Each row has a name. Each question is about the rows just above it.

Columns, left to right: Z P J X
k870: [172 109  96 125]
k930: [178 111  95 120]
k779: [174 110  96 123]
[109 111] is in which column, read top down? -> P
Which column holds [178 174] top down? -> Z
[125 120] is in which column, read top down? -> X

Columns, left to right: T K F W
k714: [128 144 112 122]
k939: [109 109 130  99]
k421: [153 146 112 132]
k804: [172 145 130 137]
k788: [152 119 141 140]
k299: [148 155 101 143]
k858: [119 114 132 131]
[144 109 146 145] is in which column, read top down? -> K
Which column holds [145 119] top down? -> K
Which column holds this, read top down? [153 172 152 148] -> T
Which column holds this, read top down? [155 114] -> K
Which column holds this, read top down? [130 112 130] -> F
[109 146] is in which column, read top down? -> K

Columns, left to right: A M B H U
k744: [ 99 147 147 138 175]
k249: [139 139 139 104 153]
k542: [124 138 139 122 153]
[ 99 139] is in which column, read top down? -> A
Where do [ 99 147 147 138 175] appear? -> k744
Which column holds [139 139] top down? -> B

Columns, left to right: R S V G Q N
k530: [113 118  87 107 142 112]
k864: [133 137 110  98 143 125]
k872: [134 129 121 110 136 128]
k676: [128 139 130 142 123 126]
k783: [130 136 126 132 128 128]
k91: [130 131 142 130 126 134]
k492: [128 139 130 142 123 139]
k357: [130 131 142 138 125 142]
k174: [133 134 141 149 121 142]
Which column holds this, read top down? [130 128] -> R
Which column holds this, read top down? [133 134 128 130 130] -> R

Columns, left to right: Kup karu Mus Ved Ziriv sukeb Nen
k910: [119 131 147 152 129 117 123]
k524: [131 135 142 145 149 132 137]
k291: [150 114  85 108 114 127 122]
k334: [139 151 130  91 141 132 126]
k994: [125 154 115 123 102 164 150]
k394: [122 114  85 108 114 127 122]
k304: [123 150 124 114 117 148 129]
Which column holds this, read top down? [127 132 164] -> sukeb
Which column holds this, read top down? [137 122 126 150 122] -> Nen
Which column holds this, read top down? [132 164] -> sukeb
[114 150] is in which column, read top down? -> karu

Columns, left to right: Y L D E C
k372: [127 143 130 144 144]
k916: [121 113 111 137 122]
k467: [134 157 134 155 152]
k436: [130 125 111 130 125]
k399: [129 147 124 157 148]
k228: [131 152 141 145 149]
k797: [131 138 170 120 132]
k297: [124 119 123 139 125]
k416: [130 131 151 118 125]
k824: [130 134 164 111 129]
[111 134 111 124 141 170 123 151 164] is in which column, read top down? -> D
Which column holds this, read top down? [129 131 131] -> Y

Columns, left to right: Pof vefi konu rez Ror tavak gezi bobu taf
k290: [132 111 148 145 104 118 124 148 138]
k146: [149 119 153 163 126  99 135 124 138]
k640: [132 128 153 158 121  88 123 134 120]
Which column holds this, read top down? [126 121] -> Ror
Which column holds this, read top down? [124 134] -> bobu
Which column holds this, read top down? [138 120] -> taf
Which column holds [138 138] top down? -> taf
[99 88] is in which column, read top down? -> tavak
Which column holds this, read top down? [118  99] -> tavak

Columns, left to right: pudiv nedef gos Non Tasa tafig sulek
k149: [114 125 134 111 169 132 144]
k686: [113 122 109 128 154 172 156]
k519: [157  82 147  99 135  84 142]
k445: [136 110 146 144 101 100 139]
k799: [128 108 134 107 156 126 154]
k690: [128 122 138 105 157 121 136]
k895: [148 143  88 105 136 144  91]
k835: [130 118  98 124 139 157 145]
k535: [128 108 134 107 103 134  79]
k871: [130 157 112 109 140 147  97]
[154 136] is in which column, read top down? -> sulek
Which column holds [132 172  84 100 126 121 144 157 134] top down? -> tafig
Which column holds this, read top down? [107 105 105 124 107] -> Non
Which column holds [122  82 110 108 122 143 118 108 157] top down? -> nedef

Columns, left to right: takad Tam Zedi Reker kimal vonu tus Zos fotel
k251: [132 122 104 125 137  91 110 123 151]
k317: [132 122 104 125 137  91 155 123 151]
k451: [132 122 104 125 137  91 110 117 117]
Where do [132 122 104 125 137  91 155 123 151] appear? -> k317
The row with [132 122 104 125 137  91 110 123 151] is -> k251

Columns, left to right: Zetat Rudiv Bepo mav
k840: [149 150 142 135]
k614: [134 140 133 122]
k177: [134 138 137 134]
k688: [116 117 112 115]
k737: [153 151 150 151]
k219: [123 129 147 150]
k307: [149 151 130 116]
k996: [145 152 145 131]
k470: [141 149 137 120]
k949: [121 105  91 113]
[134 134 116 153] is in which column, read top down? -> Zetat
[151 150] is in which column, read top down? -> mav
Which column holds [133 137 112] top down? -> Bepo
Which column holds [137  91] top down? -> Bepo
[116 153 123 149 145 141 121] is in which column, read top down? -> Zetat
Which column holds this, read top down? [123 149] -> Zetat

